In the data rows, the value 128 means zero.
The table:
[167 141 139 147 120 187 147 151 162 169 172 189 208 139 168 142 153  97
 205 161 148 163 181 186 181 167 176 166 255 175 168 150]
[154 119 132 133 131 142 142 135 145 152 157 146 206 136 190 108 132 108
 181 146 142 151  39  42  42  45  46  47  50  49  51  50]
[123 140  96  91 108  82 148 104  85  75 113 122  58 133  60 130 137 122
 111  84 157 131 152 109 108 120 139 146  76 118 118 136]
[137 120 109 114 117  84 125  97 115 109 123 135 147 121 134  83 122 101
 159 131 144 146 155 146 132 120 142 143 175 155 127 142]
[136 129 110 139 150 123 121 165 131 152 126 134 101 106 119 113 120 158
 146 156 136 113 125 148 154 147 133 125 166 163 167 141]
[120  83 124 111  98 137  96  67 108  99  70  93  54  99  65 132 126 128
  73  75 121 102 109 106 129 116 102 122  87 149 136 147]
[121  97 144 101  62 125 110  75  77  91  90  97  51 110  67 108 112 118
  91  52 137 105 118  96 119 103  71 147  80 132 104 111]
[107 118 176 100 102 122 112  84  73 101  58 101  72  97 111 132 105 107
  89  77 122 124 116 102 114 109 118 142  84 136 103 111]
[106 148 100 158 177 161 137 152 201 135 197 124 191 181 144 172 156 159
 131 234 155 195 145 183 178 198 228 175 140 169 247 209]
[ 94 129 182 103 120 100 118 107  72 114  69 100 101 101 142 129  89 113
 105 101 117 132 125 114 112 127 135 141 118 135  93 126]
[119 104 133 109  75 127 113  75  78  92  88  97  41 107  64 110 117 122
  88  52 132  98 112  98 116 105  72 146  88 134 106 112]
[143 118 125 122 123 110 134 124 129 130 137 136 185 126 164  92 119 109
 167 138 139 145 161 160 136 155 157 155 194 151 138 168]
[147 160 134 150 125 146 138 152 151 163 160 191 173 129 159 125 157 103
 203 167 133 166 162  42  42  45  46  47  50  49  51  50]
[108 119 153 105  93  73 116  62  76  80  81  96 104 106 128  93  85 102
 106  98 140 129 137 116 104 104 103 123 105 130  93 117]
[114 122 123 104 114  52 121  87 102  95 112 128 118 107 124 101 121  95
 145 127 135 149 143 134 119 105 135 136 160 146 120 135]
[153 179 155 157 137 163 137 172 160 181 167 209 173 134 154 133 167 103
 219  35  34  36  39  42  42  45  46  47  50  49  51  50]
[121 112 129  99  87  79 119  57  78  58  90 107  83 122  86 110 112 108
 109  93 151 135 145 111 106  95 114 143  90 126  99 126]
[163 122 155 140 147 155 159 159 153 165 160 136 225 141 233 132 124 124
 176 135 137 146 184 201 148 207 178 159 214 152 169 188]
[106 118  95 137 131 153 127  96 165 106 139 109 125 151 104 159 154 146
 102 158 146 158 136 150 145 170 169 164 107 159 212 206]
[145 118 122 123 123 112 132 119 129 131 138 140 180 126 164  87 125 106
 170 139 142 148 163 164 139 146 153 148 197 157 139 160]
[162 125 172 136 161 151 157 170 161 167 157 130 234 144 247 141 122 135
 180 129 133 140 187 207 150 218 192 169 204 149 171 202]
[123 113  99 144 146 140 111 137 152 131 131 115 120 121 115 130 125 159
 124 174 121 142 139 151 161 161 156 145 160 172 176 169]
[124 144 103 162 183 159 129 171 185 149 186 138 181 164 136 166 136 167
 146 239 140 184 151 183 188 189 222 170 170 173 227 194]
[137 150 111 142 143 122 142 188 112 154 119 129 106 112 135 113 138  28
  34  35  34  36  39  42  42  45  46  47  50  49  51  50]
[153 166 151 164 133 167 139 171 159 181 175 199 194 136 174 130 161 105
 215 180 132 171 173 185 186 168 180 173 255 187 172 138]
[114 109 147 101  74 111 120  62  63  79  93  90  68 119  82 117 111 110
  94  79 146 131 140 101 103  97  99 151  71 123 103 127]
[ 95 124 177 104 105 102 117  92  70 103  69  97  94  93 130 121  93 107
  99  96 124 131 125 114 114 121 122 142 109 135  92 121]
[120 111 130 100  90  75 117  55  82  59  90 109  88 119  90 108 114 105
 110  96 149 135 146 113 107  94 115 141  97 130 100 128]
[129 137 104 161 181 146 127 172 170 151 169 139 161 146 129 157 123 168
 151 226 125 168 151 178 180 177 202 162 183 174 206 181]
[118 121  99 150 155 144 117 140 161 129 143 116 136 135 119 146 134  28
  34  35  34  36  39  42  42  45  46  47  50  49  51  50]
[130 121 101 141 145 131 113 147 139 139 128 125 107 107 116 114 117 158
  34  35  34  36  39  42  42  45  46  47  50  49  51  50]
[159 126 127 127 109 156 135 131 151 145 145 181 182 131 143 128 149  94
  34  35  34  36  39  42  42  45  46  47  50  49  51  50]
[119  97  97 133 122 142 105 104 147 110 116  97 104 119 100 136 135 150
  98 142 127 137 131 134 149 154 137 137 129 168 172 173]
[139 144 122 140 159 122 136 199 128 159 125 137 125 110 142 119 136 165
 151 151 145 103 123 159 146 156 144 119 161 144 176 142]
[114 132 187  99 130 129 109 108  77 126  39 112  72 107 132 158 111 114
  94  80 117 130 111  42  42  45  46  47  50  49  51  50]
[154 148 193 137 193 137 162 196 157 174 154 125 230 144 255 163 124 152
 183 123 128 134 187 210 149 232 220 180 196 145 175 212]
[117  97 148 102  72 129 106  69  79  90  83  94  50 106  75 115 114 114
  85  50 129 106 112  97 120 100  81 139  71 134 102 110]
[152 171 153 155 136 159 137 173 160 175 166 205 179 131 149 133 161  28
  34  35  34  36  39  42  42  45  46  47  50  49  51  50]
[ 89 172 150  77 107  94 158 141 128  81  65 154  76 103 134 148 121 126
 115  47 132  95 126 111 129 157 114 143  87  93 121 169]
[122 194 217 161 236 128 153 255 198 166 150 135 252 131 249 177 152 198
 155 207 125 141 138 190 147 202 227 169 141 123 219 184]
[123  96 124 110  82 130 106  84  93 102  93  97  44 104  67 104 119 132
  92  71 125  89 102 100 130 111  66 134 101 143 113 122]
[103 118 160 102  97  92 108  74  72  88  80  93 103 102 121 109  93 105
 103  95 135 131 135 116 106 114  46  47  50  49  51  50]
[124 103 117 113  87 129 107  94  98 106 102 103  51 105  75  96 120 142
  99  84 131  90 104 102 131 119  66 136 116 145 116 125]
[158 125 127 134 137 147 136 139 148 152 162 157 202 138 181 102 143 104
 190 158 141 155 173 177 157 160 167 152 232 170 156 163]
[141 151 119 140 120 125 136 141 140 146 152 177 163 121 143 117 148 103
 191 158 135 162 155 163 166 143 164 161 242 173 151 135]
[139 114 130 119 117 101 132 111 126 124 130 132 174 124 164  86 115 108
 162 134 141 143 159 156 135 140 144 140 179 151 134 155]
[138 153 124 146 176 124 138 211 137 164 127 141 137 113 152 132 140 168
 159 164 140 112 125 168 149 159 161 125 169 144 188 145]
[155 164 151 176 254 134 125 255 199 205 193 161 248 166 193 177 135 191
 205 255  34  36  39  42  42  45  46  47  50  49  51  50]
[162 115 147 142 133 161 157 154 156 163 166 142 229 138 216 128 130 115
 178 143 141 154 182 195 151 199 170 160 225 160 166 182]
[128 132 112 103  95 108 154 117  74 107 124 100  41 143  84 130 134 142
  92  68 155 125 154  87  98 127 119 143  83  99 117 124]
[123 130 102 156 170 147 124 157 168 140 161 128 150 143 128 154 129 166
 137 209 130 167 147 169 174 176 192 161 170 174 203 183]
[126 152 124  83 107  66 138 116 127  83 114 169  81 103  72 144 148  86
 149 107 148 136 141 121 160 114 154 137 141 148 132 127]
[132 126 102 111 115  70 126  87 105  97 117 132 127 119 123  89 124  99
 152 126 146 143 152 138 125 109 137 139 167 150 120 135]
[110 148  99 158 176 159 134 156 195 138 188 127 190 178 141 173 156 160
 131 235 156 193 145 188 179 198 231 179 148 167 242 209]
[119 116  88 144 135 143 112 117 146 119 123 101 105 120 107 133 137 155
 106 159 124 142 135 140 149 160 146 145 149 167 176 174]
[167 136 139 148 119 187 152 149 161 171 170 184 213 138 178 141 152  98
 201 159 149 164 183 191 179 171 172 161 255 173 168 152]
[150 182 154 150 137 153 140 172 158 173 154 210 157 131 134 135 163 106
 218 175 126 165 154 163 195 145 182  47  50  49  51  50]
[123 107 139 103 113 141 111  66 115 116  62 106  54 124  80 157 141 115
  69  64 135 111 116 113 127 110 133 115  57 147 165 165]
[148 178 146 139 134 140 139 161 155 161 149 207 142 126 121 136 161 103
 212 167 128 161 148 151 192 136 175 175 255 178 147 115]
[102 143 197 105 147 106 117 133  78 136  66 112 105 105 163 156 101 123
 114 105 115 135 126 115 116 141 164 146 127 132 113 135]
[141 163 105 175 208 154 134 203 185 169 205 160 210 172 142 177 128 171
 168 255 134 195 153 197 199 194 243 173 197 173 234 191]
[131 122 103 143 149 129 115 154 146 142 131 129 111 111 119 117 116 162
 139 167 124 127 136 150 159 154 143 135 168 171 168 154]
[109 119 175  97 109 128 106  89  77 108  51 105  67 101 113 141 109 107
  87  69 115 123 108  99 118 107 123 139  79 135 110 115]
[126 115 119 100  95  88 134  82  83  75 102 110  65 131  63 128 128 116
  34  35  34  36  39  42  42  45  46  47  50  49  51  50]
[ 92 143  97 137 144 167 154 120 224 124 205 142 193 216 149 165 177 138
 119 188 178 184 140 182 154  45  46  47  50  49  51  50]
[ 95 126 181 104 114 103 117  99  71 110  67  99  96  96 135 127  92 109
 102  97 120 132 127 113 112 122 128 141 112 134  91 123]
[135 128 108 146 164 129 122 174 148 154 139 139 125 115 125 126 114 165
 153 182 125 130 138 163 165 159 160 140 179 171 179 154]
[152 187 162 156 141 164 140 179 160 185 161 216 165 133 144 135 166 107
 222 181 125 166 158 166 199 153 185 181 255 187 154  50]
[137 143 167 128 166 104 153 164 130 153 130 122 196 128 226 138 107 136
 165 122 127 134 172 186 136 196 186 162 185 142 149 186]
[118 105  95 137 131 143 108 111 151 116 123 101 113 125 106 138 137 152
 103 157 130 144 133 142 151 159 147 143 137 166 179 176]
[124 123  99 152 160 142 118 154 160 136 147 124 139 134 119 142 128 163
  34  35  34  36  39  42  42  45  46  47  50  49  51  50]
[131 109 152 119 114  91 136 120 117 127 121 122 180 119 176  96  95 113
  34  35  34  36  39  42  42  45  46  47  50  49  51  50]
[128 115 102 129 123 125 109 127 129 128 119 117  86  99 106  97 115 154
 121 133 128 113 123 134 149 141 108 122 150 167 147 142]
[118  95 138 105  72 130 106  76  83  95  87  96  42 108  65 109 114 121
  88  53 130  96 110  98 124 103  68 136  84 137 109 112]
[135 124 109 134 134 121 118 154 118 146 119 130  88 107 112 100 123 153
 140  35  34  36  39  42  42  45  46  47  50  49  51  50]
[133 140 110 121  98 127 155 153  74 143 126 101  64 139 112 122 148 157
 110  86 157  98 145  42  42  45  46  47  50  49  51  50]
[125 114 117 115  75 128 117  96  81 109 106 103  39 114  69  93 121 137
 102  70 136  89 111 100 120  45  46  47  50  49  51  50]
[131 124 108 126 105 125 118 132  99 135 119 117  62 113  95  76 123 152
 122 108 143  86 111 114 134 133  80 140 146 144 134 122]
[ 91 136 186 112 147  72 126 140  85 137  89 108 136 107 183 135  85 122
 131 117 116 134 138 138 116 156 161 141 152 131 109 149]
[165 117 151 143 138 166 159 156 157 167 165 143 233 141 224 130 129 118
  34  35  34  36  39  42  42  45  46  47  50  49  51  50]
Every row has one hidden group. There are 2 groups. Groups can overlap: rows of different groups may look alike.
More rows, each followed by its group:
[121 126  99 155 165 147 123 153 168 138 159 125 147 143 125 153 131 166
 135 210 129 166 147 168 172 175 189 162 167 174 203 182] : ZE
[126 112  98 137 130 131 108 131 136 125 120 111  99 105 106 110 119 157
 117 148 121 124 131 138 151 150 129 132 155 169 156 155] : ZE
[143 141 112 162 198 142 125 207 166 177 165 157 174 142 141 147 118  28
  34  35  34  36  39  42  42  45  46  47  50  49  51  50] : ZE
[148 171 150 147 132 148 136 166 156 166 152 205 159 127 136 133 164 105
 213 170 133 166 154 169 193 144 180 175 255 183 154 117] : EF
[122 166 107  96 120  84 169 127  91  92 125 128  24 140  94 141 143 135
 107  70 157 121 156  97 108 134 139  47  50  49  51  50] : EF
[149 163 109 176 218 149 133 221 185 180 207 162 214 170 147 173 116 174
 180 255 123 196 153 194 203 193 243 168 207 172 234 180] : ZE
[117 119  90 147 147 145 118 129 153 123 135 109 122 129 114 141 138 157
 116 175 128 151 139 151 155 166 163 151 154 170 186 179] : ZE
[120 110 126 100  89  77 119  57  81  56  95 108  85 121  85 110 113 108
 110  96 149 136 145 107 105  91 114 141  95 128 101 127] : EF
[128 142 103 106 124  83 125 104 121 103 125 158 123 128 108 109 139  84
 169 130 147 144 152 148 143  99 150 139 166 159 139 132] : EF
[120 113 137 101  73 115 132  80  62  90 104  91  58 128  65 123 121 119
  95  76 151 131 144  98 104 107  99 155  76 119 108 128] : EF
[121 101 143 104  61 127 112  74  77  94  90  95  50 112  70 108 115 120
  91  55 139 105 120  95 115 103  71 148  83 130 104 110] : ZE
[105 139  87 112 103  63 147 116 104 125  66 155  61 127  72 135 102  80
 158 120 127 125 120  86 157 120 127 149 193 136 114 165] : EF
[136 144 123 137 142 123 143 193 116 153 119 127 115 113 138 115 136 165
 136 133 146  90 121 146 136 157 131  47  50  49  51  50] : ZE
[122 146 108  92 111  89 159 118  87  90 120 122  36 141  85 136 139 135
 101  71 159 124 155 103 106 129 136 131  65 110 120 126] : EF
[ 91 145  95 137 146 166 152 122 225 123 211 141 194 215 150 164 175 140
 122 190 177 187  39  42  42  45  46  47  50  49  51  50] : ZE
[115  99 153 101  81 128 107  67  78  92  71  94  52  98  81 120 111 109
  84  49 124 106 107  98 120  96  91 138  65 136 106 113] : EF
[124 100 111 116  94 136 100  92 109 109  96 101  61  98  77 111 122 143
  96  97 122 101 111 110 136 127  87 131 122 153 122 138] : ZE
[124  98 113 115  93 137 102  89 109 106  95  97  59  96  74 112 123 141
  92  92 123 100 107 106 135 123  85  47  50  49  51  50] : ZE
[158 116 148 138 134 148 157 151 150 159 157 136 222 136 212 124 122 119
 175 137 138 150 177 193 148 196 166 158 215 155 159 181] : EF
[120 146 104 162 183 159 132 169 190 147 195 136 193 172 140 171 142 165
 145 245 144 190 151 184 187 195 229 174 166 173 234 200] : ZE
[118 103 149  98 106 137 102  75  94 108  46 100  43 105  87 145 124 114
  74  41 123 103 101  99 124  99 119 123  59 140 135 140] : ZE
[129 117 115 120  87 127 115 115  94 126 116 111  53 118  85  78 123 151
 113  92 142  86 114 104 132 126  61 143 134 143 122 117] : ZE
[121 122  99 153 161 143 119 149 162 135 148 121 138 138 122 144 131 163
 131 195 128 159 145 161 166 170 179 157 166 174 194 180] : ZE
[122 114 134 101  71 118 136  89  60  98 112  90  52 131  64 126 125 124
  98  69 153  36  39  42  42  45  46  47  50  49  51  50] : EF
[129 119 131 113 112  77 128  97 110 113 119 121 151 118 155  79 101 103
 150 125 139 138 153 140 123 127  46  47  50  49  51  50] : EF
[113 105  95 137 131 144 110 109 152 114 122 101 114 127 106 143 141 154
 102 157 132 146 135 144 151 161 152 146 131 167 182 180] : ZE
[120 107  96 138 134 140 107 124 149 122 123 106 114 118 105 132 129 158
 111 160 123 139 136 143 154 162 150 150 149 169 173 176] : ZE
[114 122  99 148 153 151 121 131 169 122 151 112 140 147 121 157 145 159
 120 193 137 167 141 160 163 177 182 162 145 170 206 190] : ZE
[160 139 130 136 115 161 137 138 153 150 156 186 184 132 140 133 149  95
 197 152 151 159 170 175  42  45  46  47  50  49  51  50] : EF
[124 107 137 107  43 123 120  89  71 103 106  99  50 123  62 104 121 128
  98  57 147 106 130  97 116 111  69 153  95 124 112 118] : EF
[ 90 133  92 138 138 160 140 108 199 115 177 126 164 190 131 164 167 138
 112 175 168 175 138 168 152 193 202 177  77 156 253 229] : ZE
[113 138  99 157 168 159 127 149 183 135 176 127 171 164 133 164 148 161
 132 221 145 179 147 176 175 188 212 171 154 171 227 199] : ZE
[117 112 132 101  90  70 116  53  82  64  89 106  98 117 102 101 105 105
 114 100 148 135 143 117 107  95 116 138 104 130 100 129] : EF
[125 111 127 110  61 126 118 102  78 112 110 105  47 123  71  94 122 141
 105  68 144  36  39  42  42  45  46  47  50  49  51  50] : ZE
[165 121 143 140 137 165 150 151 157 167 170 150 229 142 208 123 141 108
 189 151 139 153 182 189 152 185 172 152 230  49  51  50] : EF
[110 114 186  95 111 127 107  94  80 110  50 106  75 102 121 144 103 109
  89  74 118 126 112 100 119 112 129 138  80 137 110 117] : EF
[153 118 131 129 130 133 144 132 143 148 153 140 199 135 190 106 128 108
 178 143 139 146 170 175 140 162 157 142 211 159 150 166] : EF
[154 119 130 130 131 136 141 134 143 148 153 143 201 135 185 104 132 107
 181 145 141 149 171 175 146 163 160 147 216 163 152 167] : EF
[143 116 150 126 130 114 145 136 130 141 131 127 196 124 197 109 104 121
 162 129 136 140 168 176 139 177 157 150 187 151 141 172] : EF
[158 114 145 132 131 149 147 144 154 158 160 139 225 140 206 122 130 111
 178 142 139 148 178 186 147 183 166 147 211 158 159 184] : EF
[ 88 141  98 145 156 162 139 131 210 121 197 121 184 192 143 168 165 148
 121 207 162 189 140 168 163 200 219 181  97 161 255 227] : ZE
[121 100 146  99  61 119 125  80  66  91 105  91  61 127  68 118 116 119
  96  68 152 126 143  97 112 107  91 154  72 123 107 125] : EF
[153 125 122 131 136 137 134 132 143 144 157 154 195 135 170  97 140 105
 187 154 142 156 171 171 152 152 166 150 224 170 151 158] : EF
[157 130 117 136 110 154 146 128 145 150 152 171 187 130 157 125 141  98
 185 148 150 155 170 177 166 150 160 157 229 168 155 145] : EF
[127 108 104 122 106 138 102 104 118 115 104 107  70  97  86 108 123 150
 102 113 124 107 116 116 141 134  96 131 135 156 130 142] : ZE
[125 134  96 158 172 145 124 162 163 143 159 130 148 140 123 151 128 168
 139 211 127 162 148 168 171 176 191 163 179 172 201 182] : ZE
[130 125 113 121  86 128 122 118  87 129 123 112  48 123  85  82 126 151
 115  88 143  84 119 101 126 127  58 148 139 139 124 114] : ZE
[123  94 119 113  86 135 102  88 100 102  92  99  52  99  66 111 120 137
  90  80 124  94 103 102 132 121  80 137 109 147 117 134] : ZE
[120 121 145 111 111  60 129 100 100 109 101 110 149 111 153  88  90 109
 136 115 138 131 148 144 118 136 130 137 149 136 116 150] : EF
[143 188 153 125 138 121 144 163 150 152 125 210 105 120  90 143 159  98
 208 154 127 147 137 134 195 134 173 181 255 169 126 140] : EF
[132 138 106 163 187 145 126 181 170 155 171 144 166 145 130 158 122 170
 156 233 122 169 151 179 183 176 204 162 188 176 208 180] : ZE
[124 125 171  98 132 138 114  98 100 133  41 115  48 123 114 171 138 106
  82  44 138 111 110 101 122  96 149 116  71 139 155 154] : ZE
[155 118 134 130 130 138 142 132 144 148 151 141 205 135 191 107 129 109
  34  35  34  36  39  42  42  45  46  47  50  49  51  50] : EF
[114 124 117  91 100  86 132  72  85  61 101 115  73 117  76 129 128 108
 115  97 145 144 147 111 107  98 125 137  96 131 109 125] : EF
[111 127  98 150 157 153 126 137 176 125 161 117 149 153 127 164 147 161
 124 203 142 175 146 165 166 178 195 168 148  49  51  50] : ZE
[145 192 161 136 140 133 144 167 151 167 133 216 115 124 106 141 158 101
 216 165 121 150 140 138 201 133 173 178 255 175 129 134] : EF
[ 85 125 172 111 114  77 123 106  77 111  85 100 120  97 149 110  79 110
 113 110 123 134 134 128 114 136 129 140 136 133  95 134] : EF
[139 136 113 141 148 124 128 185 122 158 123 136 111 109 128 112 131 162
 150 147 145 101 121 150 149 152 132 124 163 147 169 136] : ZE
[119  92 131 104 102 139 101  63 105 104  62  96  50 106  72 144 129 122
  67  63 123 103 110 105 129 111 111 119  73 145 141 149] : ZE
[142 151 107 171 205 149 128 204 177 174 186 159 193 159 141 164 122 173
 170 255 125 180 152 195 195 185 227 166  50  49  51  50] : ZE
[ 87 125 172 112 116  72 126 105  78 113  87 101 121  99 158 106  77 107
 119 113 122 134 134 132 116 133 127 131 141 136 100 128] : EF
[113 112 148  99  80 103 117  48  65  74  88  92  78 113  95 111 107 107
  96  84 145 134 137 106 105  95 102 147  79 127 101 125] : EF
[141 153 107 172 203 150 129 202 178 172 193 158 197 162 140 166 123 171
 168 255 127 184 152 195 197  45  46  47  50  49  51  50] : ZE
[122 100 115 115  91 136 104  84 101 102  91  98  47  99  69 114 122 136
  90  80 122  97 105 104 130 121  81 132 114 148 118 134] : ZE
[153 132 175 135 169 135 155 172 152 163 148 125 220 140 250 144 117 137
 178 126 130 137 182 202 146 212 192 161 195 145 166 196] : EF
[163 118 147 139 138 164 154 151 159 169 169 141 236 144 219 132 138 114
 183 145 137 150 184 192 148 193 170 149 226 159 167 190] : EF
[131 122 112 121  93 124 116 127  95 132 121 116  56 120  94  75 126 152
 118 100 146  86 115 106 133 131  69 143 142 141 131 117] : ZE
[113 111 102 129 119 149 125  73 150 103 120 107  96 145  87 155 155 138
  93 130 145 146 133 140 136 153 148 150  94 159 202 195] : ZE
[109 118 157 103  89 124 117  71  68  93  66  98  56  97  96 122 111 104
  84  66 128 116 117 105 111  97 102 144  78 134 103 111] : EF
[112 116 146 103  80 107 117  51  64  77  88  92  73 115  91 112 106 108
  94  83 145 132 139 105 103  96 102 151  82 124 100 126] : EF
[139 132 111 147 166 125 124 185 142 160 133 145 126 112 128 127 119 164
 159 177 135 123 132 164 163 157 155 132 178 166 180 147] : ZE
[123 133 101 157 173 146 126 160 171 141 164 129 156 147 127 158 130 167
 140 217 129  36  39  42  42  45  46  47  50  49  51  50] : ZE
[105 141 100 155 168 160 134 145 196 132 186 121 180 173 139 169 157 156
 128 221 152 188 143 173 173 194 219 174 134 169 239 211] : ZE
[114 137 100 158 168 159 128 148 179 135 170 127 168 161 131 163 150 163
 131 219 148 180 147 181 175 188 212 168 155 170 223 198] : ZE
[122 116 128 105 102  51 121  78  97  92 105 116 127 114 128  82 101 104
 136 113 142 138 147 124 115 112 122 138 139 140 111 136] : EF
[135 141 106 164 193 146 127 186 170 158 173 148 170 150 134 162 122 171
 157 239 124 172 151 188 185 179 211 163 193 177 210 181] : ZE
[119 105 150 102  61 123 115  67  71  87  91  94  60 116  76 111 114 116
  91  60 145 120 128  98 111 101  83 152  74 129  51  50] : EF
[121 157  94 168 187 160 138 169 184 146 191 136 182 171 138 170 147 165
 143 245 145 189 150 184 180 194 228 175 173 170 234 199] : ZE
[106 140  98 155 166 160 132 145 192 132 183 120 177 173 139 167 159 157
 126 220 152 186  39  42  42  45  46  47  50  49  51  50] : ZE
[162 127 136 139 138 160 142 147 154 163 171 156 216 142 190 110 144 104
 194 159 141 159 178 182 157 172 172 153 240 170 163 169] : EF
[132 136 112 119  90 126 155 142  69 141 135  98  55 144 102 126 143 157
 111  82 156 104 148  92 113 138  95 158 130 108 129 122] : ZE
[111 107 162  98  96 129 105  72  80  97  58  98  54  97  96 131 110 105
  82  53 118 111 106  98 120  95 103 133  64 135 109  50] : EF
[144 137 115 157 189 137 124 203 160 174 154 155 159 131 142 137 119 171
 174 213 120 142 143 181 183 168 189 145 190 168 197 154] : ZE
[120 115 132 103  99  48 119  73  92  86  97 114 122 114 121  85 102 105
 130 113 146 138 146 128 115 109 124 137 132 137 109 135] : EF
[143 112 131 119 121 111 131 119 133 133 136 135 186 128 172  91 119 108
 167 137 141 145  39  42  42  45  46  47  50  49  51  50] : EF
